One vector is turned by the same rotation once a step. Each row is the vector after some number of steps, and that number follows the row.
The counts run from 0 to 308.
[154 133 191 101 115 176 144 125 127 105 123 115 173  86 107  99 104 124
 109 143 150 102 121  77 115 129 124 129 165 124 133 144 112  92]
138
[123 131 120 117 138 178 138 135 114 100 130  46 112 138 123  87  94 101
 122 176 130 161 103 107  96 124 144 141 148 117 125 142 107 123]
68
[116 124 176 169 136 188 124 130 157 139 133 114 138  80 143 118  95 141
 115  93  92 165 131 136 114 110 120 100 164 144 134 166 100 142]
181
[143 135 178 124 130 179 129 139 133 102 140 105 162  80  96  94 109 104
 115 122  95 102 140 145 103 107 113 104 137 117 147 173  89 169]
79
[106 143 105 140 176 197 157 129 146  90 107  77 100 115 148 149 127 101
 101 119 139 143 148 145  99 128 154 138 175 128 159 131 121 119]
192
[121 111 160 125 145 187 121 120 148 127 134  55 148 116 147  94  97 123
  97 131 142 158 132 118 117 151 136 143 136 139  99 180  99 143]
268
[105 121 148 163 160 138 148 130 123 104 138 130 163 118 160  79  78  99
 105 137 150 175 155  91 119 156 163 130 132 162 127 157 112 152]
208
[107 144 146 119 143 165 126 116 123  67 118 136 125 105 155 109 130  95
 101 136 130  90 114 107 120 102 118 144 155 104 206 124  79 104]
66
[140 105 156 142 125 169 149 120 133  96 111 156 137  85 100  59 105 126
 109 153 127 119 152 101 103 122 138 146 159 118  98 172 111 189]
175
[104 114 140 118 160 134 133 135 131 107 140 106 168 118 163  53  95  87
 122 122 171 158 168  76 127 155 148 144 133 138 132 146 109 125]
45
[134  98 137 170 146 147 126  74  98  94 100  95 135  99 128  82  90 151
 105 135  99 133 130 136  81 133 187 130 118 159 136 155 106 149]
92
[ 95 128 144 133 142 163 165 157 119 121 156  93 120  96 114  66 102  96
 148 114 100 171 147 111  83 129 138 112 138 146 137 164 118 121]
148
[125 126 156 131 146 161 153 117 101  88 115 132 124 113 106  88 112  73
  97 182 147 146 160 115 102 153 173 151 130 134 127 145 105 156]
8
[141 142 139 133 129 170 190 114 131  58 135 119 159  90 139 129 107 131
 101 129 116  66 129  98 117 119 138 138 142 105 175 116 108 125]
131
[147 121 124 132 149 163  94 138 122 122  93  90 140  81  90  89 114 135
 109  98 125 113 148 133 122  80 134 113 195 148 120 147 104 123]
86
[110 120 145 143 151 163 136 145 135 123 152 119 187 104 102  68  86  70
 131 121 137 117 161 149 108 143 162 138 127 136 137 129 108 160]
111
[123 135 161 174 140 172 189 133 156 105 148 125 152  70 126 119 101 144
 122 101 108 141 169 128  88 132 136 101 149 142 134 164 130 144]
116
[132 123 101 154 148 154 167  98  99  96 118  87 130 123 176  92  78 142
  96 160 131 157 128  74 123 126 164 140 150 143 137 119 127 124]
128
[124 148 122 101 133 208 151 107 115 108  87 134  99 113 119  77 109 113
 108 161 134 123 111 128  98 112 155 166 188 116 140 128 103 110]
258
[138 128 120 120 132 174 156 101 121  73 100  87  82  98 143 106 135 147
  98 139 115 146 133  86 105 104 129 131 178 123 138 149 118 131]
160
[105 135 201 137 154 192 118 141 142 120 125 133 166  70  95 119 125  83
 115 111 132 127 170 131 113 125 118 114 154 137 170 142 102 133]
14
[109 145 125  96 156 144 132 126 104 100  84 118 107 103 137  70 107  88
  96 114 142 175 168  82 124 129 159 134 140 144 149 153 112 125]
244
[112 165 115 116 134 186 148 148 116  90 124  78 115 119 146 109  99 100
  84 133 114 171 141 105 139 119 123 128 132 114 116 183 100 163]
76
[ 96 142 130 138 144 176 143 131 121 111 144  86 160  93 138 122 108  86
 140 120 115 118 133 154 124 108 148 123 171 127 188  86 100  86]
126
[151 110 126 133 163 126 122 137 127 103 116  88 150  98 145  68  93 136
 120 101 135 174 161  72 128 110 116 106 195 144 130 145 130 142]
49
[136 100 142 151 153 152 115 121 119 143 118  90 124 104 128  84  70 124
 119 123 102 196 142 136 108 129 163 105 150 157 115 156 117 172]
180
[ 87 134 185 110 138 172 137 134 135  92 141 102 126  88 135  82 119  86
 118 149 136 143 153  80  86 159 126 139 118 131 143 170  95 113]
236
[132  95 148 164 124 164 151  81 118  85 120 120 122  88 151  78  92 161
 117 117  81 109 125 121  77 130 157 127 131 142 151 147 104 151]
255
[127 128 158 157 143 190 170 141 151  98 143  93 152 113  98 112 101  79
 129 172 133 121 141 148  77 155 155 143 155 118 147 124 120 149]
199
[119 113 115 171 163 166 152 123 128  85 128 100 130  99 113 104 109  97
 136 116 112  89 144 175  92 112 160 128 155 114 183 116 111 145]
191
[153 126 149 171 156 145 151  91 130  78 103 109 134 101 167 137  94 143
 106 103 113 162 133 120 122 100 155  97 154 155 192 142 103 136]
284
[117  93 127 145 137 170 150  97 114 100 113 116 104 129 142  58  91  99
 124 173 118 151 116 119  89 139 171 161 144 133 141 127 110 146]
259
[147 115 178 123 120 190 104 116 121 148 119  70 137 104 103  89  91 127
 118 171 113 132  86 122 115 107 127 129 162 119 125 130  95 128]
166
[ 96 135 107 158 178 152 117 134 118 115 113 131 156 128 149  81  93 107
  99 103 159 137 135 127 133  86 159 158 174 158 135 132  98 117]
281
[139 138 155 137 128 185 157 125 117 104  91 138 121  81  79  82 114 129
 124 129 116 128 131 143  63 108 164 121 166 139 126 164 114 124]
87
[138 169 144 130 132 176 150 142 127 126 144  90 196  78 127 141  73 121
  90  99 115 105 136 137 146  93 129 104 147 138 144 141  97 131]
210
[119  76 140 150 154 142 109  99 132  76 119  76 118  87 159  98 129 135
 129  94  99 106 143 130  94 111 135 121 155 125 198 127 103 150]
256
